Here are some points:
[-34 -28 127 -24 -44 -22  16 127  47 -14 127 127   8  11  44  28 127 127
  19  11  -8 127  35   0 127  41 127  39 101   6  61  33]
[-36 -15  -7   6 -21   5   2  -3  -1  -8 -14 -14  -1   2   1  -3  -2 -15
  -1  -3  -3 -14   3  -1 -13  -4 -10  -1 -13   0 -17   0]
[ -8 -10 -75  -4  -8 -24 -36 -74 -38 -26 -74 -69 -29 -32 -37 -36 -71 -68
 -11 -26 -29 -73 -37 -28 -73 -35 -71 -38 -54 -29 -28 -35]
[-15   6  25 -30 -34  17  15  30  15  17  23  19  16  15  18  23  22  12
   3  18  16  26  21  16  16  18  21  21 -13  20  -9  24]
[ 86 -10 127  -1  36  55  71 127  77  21 127 127  63  65  80  77 127 127
 -18  44  38 127  77  62 127  75 127  78 127  67  37  80]
[  9 -23 -39  13   4 -19 -23 -41 -21 -37 -50 -39 -21 -23 -19 -18 -32 -38
  16 -23 -30 -51 -20 -15 -43 -18 -37 -18 -15 -17   0 -18]
[  3  25  43 -35 -18  32  28  47  29  31  55  32  31  34  32  36  18  25
 -24  34  34  53  35  33  37  32  34  34 -32  36 -25  36]
[-23 -11 -22 -30 -30  -3  -3 -24 -13   1 -16 -30  -4  -4  -9  -1 -26 -27
 -19  -2  -1 -10  -5  -2 -24  -8 -22 -11 -27  -5 -21  -4]
[ 33  41 -58   7  19 -12  18 -58  -7  44 -15 -45   6  12 -11   8 -50 -61
  -4  21  45 -15 -16  -7 -27 -12 -62 -13 -36   4 -15  -9]
[ 20  25 -75  -7   9 -16   7 -74 -20  27 -39 -68  -2   3 -22  -4 -65 -72
 -15   8  24 -38 -22 -12 -51 -26 -73 -24 -54  -4 -33 -19]
[-46 -36  99 108  -4  20  38 109  51 -12  66  87  37  38  42  45 122  92
 127  10   0  65  45  29  75  43  98  48 127  31 127  45]
[-39 -29 127 -31 -46 -29  -9 124  16 -23 120 127  -8  -9  17   4  94 127
   6  -6 -14 108  12 -12 127  13 127  11  70  -8  41   7]
[ -6   7 -75  -9  -2 -20  -9 -74 -28   9 -41 -74 -12  -7 -27 -15 -69 -75
 -24  -4   8 -36 -23 -11 -54 -28 -73 -26 -58  -7 -43 -22]
[ 22  38 -33  -5   8  19  25 -28   5  43  33 -42  29  26  10  23 -37 -42
 -15  21  40  36  17  24  -2  10 -42   9 -48  29 -39  18]
[ -9  -7 -76 -17  -3 -20 -17 -75 -28   1 -53 -70 -16 -15 -31 -19 -68 -73
 -30  -6  -2 -50 -32 -18 -64 -28 -77 -28 -58 -17 -45 -28]
[ 40  23  81 -18   3  17  25  82  32 -25  49  69  21  21  29  26  85  70
 -16   4  -8  48  28  23  58  27  75  32  72  21  32  35]
[-22 -19 -63 -13 -20 -19 -21 -66 -31 -11 -51 -63 -17 -19 -37 -21 -58 -62
 -17 -12 -11 -46 -30 -19 -60 -31 -63 -29 -55 -20 -35 -27]
[ -4  -4 -65 -19  -9 -15  -9 -67 -24   5 -43 -56 -11  -9 -24 -18 -59 -65
 -28   0   3 -36 -22 -16 -48 -26 -69 -20 -55 -13 -46 -19]
[-21  -4 -32 -29 -35 -23 -31 -30 -24  -7 -42 -32 -27 -29 -25 -28 -24 -34
  -8 -29 -36 -43 -28 -22 -38 -20 -32 -25  -8 -27   9 -24]
[  7  -2 -85  19  27 -12 -38 -82 -35  -1 -82 -72 -29 -28 -35 -43 -80 -71
   1 -15  -9 -82 -35 -32 -79 -37 -78 -34 -59 -34 -29 -39]
[ 24  35 -63   2  19  -6  12 -65 -12  41 -14 -57   9  13 -13   8 -53 -63
 -17  14  38 -15 -13   2 -31 -12 -68  -9 -42   6 -27  -7]
[ -8 -25 -73   0  -1 -25 -33 -75 -35 -29 -68 -66 -29 -33 -33 -29 -64 -62
 -10 -26 -28 -69 -33 -25 -66 -32 -69 -36 -45 -31 -26 -30]
[ -8 -15 -87  -4   3 -25 -36 -88 -37 -28 -79 -76 -29 -33 -40 -37 -81 -79
 -17 -27 -25 -78 -41 -32 -80 -40 -83 -41 -60 -34 -37 -41]
[ 43  -4 -74  18  44 -28 -38 -76 -33 -30 -75 -66 -34 -37 -35 -35 -70 -66
   2 -32 -36 -76 -35 -26 -71 -30 -70 -35 -56 -30 -21 -32]
[ -9 -10 -51 -30 -24 -20 -30 -48 -31 -27 -51 -50 -25 -29 -30 -28 -42 -47
 -24 -28 -28 -52 -26 -20 -50 -27 -48 -28 -28 -26 -18 -27]
[-14   2  -4 -35 -24   5   5  -7   1  11   8 -14   5   4   1   8 -15 -15
 -34   8  11  14   4   4  -7   2 -11   0 -36   9 -30   6]
[-42   9 127 127 -10  77  93 127 100  40 121 127  88  90  98  98 127 127
 127  66  56 118 104  85 127 104 127 100 127  87 127 103]
[-21 -11  -7 -12 -20 -11 -43 -13 -25 -13 -15   2 -35 -31 -24 -40  -9   0
  -1 -11 -11 -16 -31 -25  -3 -26  -3 -28  -3 -38   6 -29]
[-13  -1 -46 -13 -14  -6  -5 -45 -17   4 -23 -48  -5  -2 -13  -2 -45 -51
 -28   3   6 -22 -12  -5 -35 -12 -50 -14 -49  -4 -47  -5]
[-29  -8  42 -33 -34 -18 -12  46   1   6  16  40 -15 -13  -4  -3  53  43
  -2 -32 -18  12  -2  -9  21   0  44   0  52  -6  42   0]
[-47 -14  95 126  78  47  56 104  61  15  68  85  50  53  61  60 113  85
 117  35  29  65  62  52  72  63  96  64 108  55 109  60]
[-40 -30 104 -19 -39 -28 -19  90   1 -29  89 110 -24 -27  -2 -12  74 110
  11 -15 -25  84  -5 -18  99  -2 112  -1  58 -13  33  -6]
[ -9 -10 -17 -32 -10   0  -4  -8  -4  -3 -11 -13  -2  -6  -4  -3  -3 -12
 -50   1  -4 -10  -5  -1 -10  -6 -16  -7 -11  -2 -42  -6]
[-12  -9 -49 -35 -24 -14 -29 -48 -25 -18 -45 -44 -23 -26 -25 -24 -41 -47
 -43 -16 -21 -46 -28 -22 -45 -24 -48 -26 -31 -22 -31 -27]
[ 66  49 127  -6  26  42  57 127  66  -6 112 127  49  51  65  60 127 127
  -2  30  14 105  67  51 120  67 127  71 125  49  56  65]
Then 24 other points, each followed by its number:
[-17  -9 -67 -32 -28 -20 -35 -67 -33 -14 -65 -62 -28 -32 -33 -37 -59 -64
 -26 -21 -23 -61 -37 -33 -63 -33 -63 -35 -45 -33 -27 -34] 0
[-12 -37 -14   7  21  -7  -5  -8  -5 -23 -25 -19  -5  -7  -7  -8  -5 -13
   8 -12 -13 -23  -3  -6 -22  -7 -15  -7   5 -11   6  -4] 1
[-23 -31 -26  -2   9  -8 -14 -27 -15 -21 -32 -30 -11 -16 -13 -10 -16 -26
  -4 -16 -19 -34  -9  -7 -33 -14 -30  -8 -11 -13 -13 -10] 2
[ 13   8 -93  -6  12 -32 -21 -96 -39   0 -80 -86 -27 -21 -41 -38 -87 -86
 -20  -7  -2 -77 -44 -30 -87 -42 -88 -40 -71 -25 -42 -40] 3
[ 29  24 -90   9  24 -28  -9 -91 -31  17 -77 -79 -19 -10 -31 -33 -84 -81
 -10   4  12 -75 -37 -30 -79 -34 -85 -33 -63 -25 -32 -40] 4
[  27   38  -94   -3   15  -30  -17 -101  -42    4  -91  -85  -26  -20
  -39  -41  -92  -88  -19   -6    0  -85  -44  -34  -89  -40  -91  -41
  -73  -25  -44  -49] 5
[ -9   3 -61 -17  -5  -8  -6 -54 -19   7 -26 -52  -5  -7 -19  -9 -47 -57
 -29   6   7 -27 -16  -7 -36 -19 -61 -19 -51  -3 -46 -15] 6
[ 38  33 -71  30  44 -12   2 -73 -23  32 -64 -64 -13  -5 -19 -34 -65 -64
  12  28  34 -64 -27 -30 -67 -19 -67 -22 -46 -22 -16 -32] 7
[-24 -15   8 -17   7  10   3  10   2  -7  -4   7   2   1   2   7  19   1
 -38   0   3  -3   4   5   3   6   2   8   4   3 -30   6] 8
[-14  -6 -79  12   2 -22 -38 -82 -36 -10 -77 -72 -30 -32 -37 -44 -75 -71
   1 -28 -25 -80 -38 -31 -75 -37 -76 -38 -51 -31 -20 -41] 9
[-24 -26 -69  -3   3 -23 -26 -71 -36 -23 -68 -66 -25 -26 -35 -30 -62 -67
 -19 -20 -20 -62 -32 -25 -68 -33 -68 -32 -54 -25 -34 -30] 10
[  3  11 -63 -22  -7 -16 -12 -66 -19   7 -34 -50 -13  -9 -23 -18 -54 -61
 -36   8   7 -31 -25 -17 -43 -23 -60 -21 -41 -16 -38 -22] 11
[-24  -7  -9 -31 -29 -19 -24  -7 -18  -1 -26 -13 -23 -28 -17 -20   0 -11
   0 -35 -37 -33 -21 -16 -21 -19 -12 -14  16 -21  18 -17] 12
[-26 -15 -47  30  -1 -18 -34 -49 -22  -8 -55 -44 -24 -30 -25 -31 -38 -39
  42 -18  -7 -56 -24 -19 -50 -24 -45 -24 -16 -31  21 -30] 13
[-30 -11 -34  -9 -31 -22 -29 -35 -22  -2 -47 -35 -28 -28 -23 -27 -22 -32
  21 -34 -22 -49 -24 -18 -40 -19 -37 -22  -5 -23  21 -26] 14
[-16  -6 -64 -33 -23 -16 -28 -61 -34 -22 -59 -57 -26 -28 -31 -27 -55 -58
 -31 -18 -22 -55 -30 -28 -56 -31 -62 -31 -42 -31 -30 -35] 15
[-23  -4   7 -36 -32 -17 -19   9 -11   5 -11   4 -22 -20 -12 -15  14   6
 -12 -32 -38 -14 -13 -15  -4 -10   4 -13  22 -17  13 -14] 16
[ 36 -18  74 -25   8  22  28  78  35  -1  55  70  25  22  32  35  85  76
 -40  14   9  54  34  28  57  31  74  31  65  26  -2  35] 17
[-34 -22 109 -39 -41 -20  -7  96  17 -11 107 127  -9 -13  11   5  68 127
  -8 -38  -4 102   6  -9 115  11 125   8  53  -7  31   6] 18
[ 62  34 127 -12  18  50  65 127  75   7 127 127  59  63  76  71 127 127
 -20  38  26 127  75  57 127  75 127  78 127  61  46  73] 19
[ -7   1 -70 -10  -8 -13 -11 -74 -23   9 -39 -68  -8  -8 -28 -13 -62 -68
 -24  -5   5 -33 -22 -13 -60 -24 -71 -27 -56  -7 -42 -18] 20
[-10 -13 -68 -21 -17 -20 -32 -63 -36 -29 -60 -60 -30 -30 -34 -34 -56 -58
 -13 -23 -26 -64 -35 -29 -61 -30 -61 -33 -39 -27 -23 -33] 21
[ 65  12 -73  25  50 -31 -37 -73 -29 -25 -79 -67 -30 -33 -33 -38 -71 -64
   3 -36 -36 -75 -32 -27 -71 -29 -68 -29 -50 -30 -22 -32] 22
[-27 -14 -19 -15  -7   3  -5  -8  -8  -8 -13 -13  -6  -4  -3   0  -1 -18
 -35   2  -1 -14   0  -3 -14  -3 -14  -2 -18  -1 -36  -1] 23
Which two of these numbered points are nearest to each point below, ignoring the 3 directions in which the first points spread most? Their numbers follow each, nearest first.
[ 18  52 127 -15  -7  41  75 127  97  87 127 127  62  67  99  87 127 127
  21  16 -14 127  92  56 127  96 127  96 127  61  94  88] > 16 12
[ 31   9  26 -14   0  -4   4  31  10 -34   2  22   2  -2   9  10  40  24
   0  -8 -16   0   9   3  14  10  23  11  50   4  37  10] > 19 21
[-33  -5  39  15  -8  18  23  44  22   4  22  31  18  20  23  20  49  31
  -7  14  11  23  26  18  27  20  32  27  20  21 -15  23] > 23 8
[ 10   7 -92  -2  11 -28 -23 -96 -37   2 -81 -85 -25 -19 -38 -37 -87 -86
 -18  -7  -6 -78 -43 -32 -83 -38 -88 -42 -69 -30 -41 -43] > 3 9
[-16  -2 -13 -45 -34 -11 -19 -17 -15 -18 -13  -9 -18 -17 -16 -18 -10 -10
 -46 -14 -16 -14 -12 -10 -11 -14 -11 -14  -9 -19 -25 -16] > 15 0
[-17   0 -35 -13 -24   3  -4 -31  -8   3 -14 -34   1  -3 -10  -1 -32 -37
 -23   5   7 -13  -5   2 -25  -8 -37  -3 -43   3 -46  -1] > 6 20
[ -4  -4 -88 -10  -3 -26 -27 -88 -38 -10 -77 -79 -26 -24 -39 -35 -79 -84
 -26 -10 -11 -68 -38 -30 -78 -41 -84 -40 -65 -29 -39 -43] > 11 9
[  3  34  86 -41 -21   9  16  79  26 -19  72  96  10  10  26  19  71  91
 -29   0 -14  69  25  13  79  29  91  24  65  14  26  21] > 9 21
[ 30  23 -89   4  25 -30 -13 -96 -34  12 -83 -85 -21 -14 -38 -41 -91 -81
 -15   2   8 -77 -41 -29 -86 -37 -88 -37 -69 -26 -39 -45] > 4 5
[-12 -31 -57  -7  -3 -15 -30 -60 -27 -26 -56 -55 -23 -25 -28 -25 -47 -57
 -19 -21 -23 -54 -27 -20 -55 -27 -59 -28 -36 -23 -26 -27] > 2 10
[-53 -17 127  65 -32  42  61 127  73   6 104 118  53  59  71  66 127 127
 127  32  21 101  70  51 111  72 127  68 127  49 127  69] > 14 0
[-54  -9 120 127 -29  46  62 122  71  10  85 102  57  59  66  69 127 109
 127  38  29  85  68  55  89  68 112  70 127  55 127  70] > 20 0
[-29 -23  29 -15 -28 -22 -35  26 -14 -21  10  30 -34 -37 -21 -25  23  35
   7 -16 -19  11 -24 -20  22 -21  34 -17  24 -29  26 -23] > 13 11
[ 69  32 -72  33  54 -27 -32 -74 -26 -23 -75 -61 -28 -33 -33 -35 -67 -63
   7 -34 -35 -73 -27 -29 -66 -32 -66 -27 -47 -32 -17 -33] > 22 19
[-19  -1 -37 -16 -22  -1  -5 -32 -10   2 -21 -37  -4  -5 -13  -3 -32 -40
 -25   3   5 -15  -7  -4 -27  -6 -34 -10 -43   0 -43  -5] > 6 20
[ 25  20 -92  -3  15 -25  -5 -88 -33  17 -70 -82 -11  -8 -35 -20 -84 -86
 -16  -5  12 -65 -41 -21 -76 -32 -83 -35 -65 -16 -40 -36] > 3 4
[ 25  32 -71   9  21 -25   5 -73 -19  37 -51 -62  -8   2 -22 -15 -63 -68
   2  14  32 -49 -32 -20 -62 -22 -71 -24 -45 -10 -19 -30] > 4 5
[ 62  16 -44  67  76 -26 -31 -42 -21 -50 -52 -41 -24 -30 -18 -26 -35 -37
  43 -35 -44 -52 -21 -27 -48 -22 -38 -23 -18 -26  19 -24] > 22 19
[-15  -8 -58 -33 -26 -19 -34 -62 -32  -1 -52 -50 -27 -29 -34 -32 -54 -53
 -32 -13 -14 -51 -32 -32 -49 -34 -57 -37 -40 -32 -25 -38] > 0 11
[ 44  -6 119  -7  39  44  53 127  57  18  90 108  50  47  61  55 127 112
 -32  38  31  87  60  52 100  58 118  59  95  49   2  61] > 17 1
